(in the rows, 128 means zero)
Each path is a new rotation, seen through one point. The rows after it are directions, each followed by how far the rotation turns it, in degrees a step (0 if it stays put).
Each turn is a multiple of 5 degrees from 10 to 175, or 0.
Each row of a path follows its step; steps can be skipped.
path 1
step 1: [129 122 122 130 126 130 125 123 130 127 122 122 129 136 130 134 122 126
 119 117 129 128 113 133 125 123 127 119 135 131 129 127 117 124 117 127
 129 133 130 125 115 125 125 117 123 117 125 135]
step 14: [135 117 130 125 129 135 130 137 119 124 117 124 118 131 133 124 129 119
 130 119 125 129 124 133 134 127 136 128 128 125 126 133 133 116 126 134
 128 122 143 124 130 124 137 124 122 121 128 121]
step 16: [134 123 126 125 126 135 130 136 115 124 136 125 132 138 129 133 126 133
 127 128 128 135 119 133 121 127 140 134 122 134 128 124 121 131 122 140
 121 132 133 132 138 127 136 129 124 128 140 133]
step 20: [132 119 126 122 130 136 143 123 128 119 121 123 132 130 134 126 129 122
 130 128 130 127 126 136 129 131 131 134 117 131 117 130 125 130 129 131
 135 135 138 129 129 120 137 123 115 127 136 135]
step 25: [132 128 123 118 125 134 134 130 120 131 131 129 124 129 128 128 140 129
 133 119 137 123 128 121 129 121 130 133 117 140 121 132 127 133 132 146
 131 137 137 130 129 130 124 127 126 124 124 128]
step 26: [134 120 137 124 126 130 126 127 127 125 131 126 125 129 137 139 129 118
 132 116 129 123 123 132 126 124 128 124 118 138 119 124 123 124 127 123
 125 118 138 130 126 131 126 118 118 126 131 139]
step 28: [130 117 129 134 131 137 133 131 129 128 126 125 128 134 132 130 130 132
 114 119 135 133 121 131 114 124 135 139 119 139 120 126 120 129 124 125
 127 135 124 135 117 130 123 130 129 129 124 131]
step 29: [118 131 123 122 125 134 134 129 125 132 133 129 132 138 122 125 135 113
 125 119 131 132 132 130 124 121 132 135 126 139 132 130 124 126 132 127
 132 134 135 118 129 122 121 118 120 125 128 140]
step 38: [119 125 125 130 125 132 129 115 119 121 140 126 129 133 128 132 129 130
 122 124 127 128 111 125 130 121 127 121 129 134 118 129 129 130 120 127
 129 136 132 128 129 123 122 123 118 127 136 140]
step 40: [120 118 125 135 132 130 122 126 119 131 116 126 130 129 131 128 139 127
 112 121 124 127 131 118 126 124 120 142 136 128 117 129 128 121 124 129
 126 135 128 126 126 125 122 127 125 130 132 128]
Speeds:
[129 130 124 129 129 129 131 128 127 127 127 128 127 128 130 127 131 131
 128 128 129 124 129 127 127 130 124 128 128 128 125 127 127 130 126 128
 130 130 127 130 127 128 128 128 127 129 129 127]
145
[129 130 128 131 124 128 129 130 128 129 129 127 129 130 127 128 129 128
 129 129 128 127 131 128 125 128 127 130 131 129 130 128 127 127 130 128
 124 130 127 126 127 127 129 128 129 131 127 129]
60
[125 127 129 126 128 128 129 128 127 126 127 127 128 125 129 127 130 131
 128 128 128 130 130 128 129 128 130 131 127 130 127 127 129 127 129 127
 125 126 129 127 125 127 129 125 127 129 127 127]
125
[127 129 129 128 128 129 128 128 131 126 130 133 132 130 130 130 127 130
 128 127 128 126 127 130 128 129 129 127 127 128 128 127 125 127 130 129
 128 129 130 130 125 129 128 126 130 129 127 128]
40
[126 129 128 129 129 129 125 127 129 127 128 126 130 127 127 126 128 128
 130 126 124 128 126 129 128 128 127 128 131 129 128 129 129 127 126 130
 126 129 126 129 126 125 123 128 129 127 130 128]
10
[130 128 127 128 125 127 129 126 127 131 131 127 130 128 129 129 129 130
 130 124 127 127 128 129 129 128 126 127 128 127 129 128 131 129 125 127
 127 126 129 126 128 129 128 124 128 128 126 127]
85
path 2
step 4: [131 129 129 134 127 139 130 113 138 140 129 123 125 125 126 136 128 130
 131 130 121 117 127 122 122 136 129 124 125 137 127 127 128 136 128 116
 135 127 138 130 128 133 132 124 134 136 127 129]
step 7: [142 118 130 123 125 134 135 127 124 126 133 127 129 133 125 127 135 128
 131 127 117 124 129 122 119 130 118 113 133 128 132 126 126 134 129 130
 120 127 129 139 124 118 122 129 126 124 134 126]
step 11: [125 131 131 131 127 127 126 125 117 123 131 129 125 128 121 113 126 135
 122 130 129 143 114 134 134 125 120 119 123 129 118 127 127 128 130 125
 131 129 127 119 124 133 133 126 132 124 131 118]
step 12: [122 138 128 129 132 143 111 123 128 134 133 116 121 124 132 126 126 125
 130 132 129 125 123 133 131 128 122 126 131 129 127 130 125 132 130 116
 133 129 132 129 131 128 136 126 139 137 133 126]
step 14: [125 125 132 122 130 129 138 124 130 131 132 130 131 125 125 137 122 132
 123 127 121 133 130 135 131 126 119 137 121 133 117 121 139 138 128 119
 140 131 128 127 130 133 130 128 133 126 119 138]
step 19: [141 124 127 127 134 129 134 131 129 126 123 133 126 137 116 121 134 130
 126 122 133 134 117 128 137 135 125 119 123 134 132 125 126 121 133 132
 130 127 125 117 127 128 125 133 130 127 136 117]
step 22: [134 128 124 130 138 127 128 131 134 135 124 126 132 123 128 126 128 134
 123 136 123 134 129 134 129 130 118 138 120 136 134 125 131 137 137 122
 136 122 131 128 125 133 130 133 144 134 122 125]
step 25: [128 126 139 127 127 136 134 132 128 133 130 110 126 121 126 129 136 124
 130 126 128 123 139 129 129 128 129 128 130 125 134 123 137 144 125 126
 120 126 134 136 128 128 123 125 131 137 127 132]
step 40: [131 129 126 120 133 119 131 141 130 127 133 131 121 131 135 129 134 127
 131 127 127 138 121 132 135 122 120 129 130 126 124 130 127 127 131 120
 137 131 129 129 113 129 129 128 141 125 136 118]
step 42: [118 134 131 129 135 124 128 114 125 125 130 129 133 127 133 120 131 127
 122 134 127 121 123 123 117 129 124 127 127 131 118 130 139 142 133 123
 124 132 124 133 118 128 127 136 129 125 133 123]
Speeds:
[130 128 129 129 129 124 129 128 130 129 126 127 126 130 128 130 127 129
 128 131 129 125 127 125 130 129 129 127 127 126 128 128 130 126 128 128
 127 127 128 127 126 126 128 131 132 128 128 129]
20
[127 128 127 129 126 128 127 128 128 125 126 129 125 130 129 129 132 128
 127 127 124 128 127 129 129 129 125 128 129 129 129 129 129 126 128 132
 128 129 129 128 126 128 127 129 126 131 128 129]
35
[128 130 128 127 128 129 128 129 129 127 128 128 128 128 129 132 122 128
 125 130 126 127 126 129 127 126 128 129 128 130 130 126 127 128 127 128
 129 129 129 127 131 126 125 129 129 130 127 127]
175
[128 131 128 125 130 128 127 130 128 129 127 126 130 127 130 128 131 127
 130 126 130 129 128 129 128 130 127 130 128 128 131 125 128 125 126 127
 127 126 127 127 127 126 128 127 129 131 129 128]
115
[127 127 125 126 129 130 130 126 127 129 128 125 127 130 130 129 128 130
 128 128 129 128 131 126 132 130 128 129 126 128 128 129 128 128 126 127
 127 130 129 125 130 129 128 127 125 129 128 126]
175
[127 127 128 126 125 127 125 128 130 130 128 131 129 129 131 128 128 127
 127 127 129 128 128 123 126 127 126 128 129 129 127 129 129 128 126 128
 127 128 127 130 130 128 128 128 129 127 130 125]
135
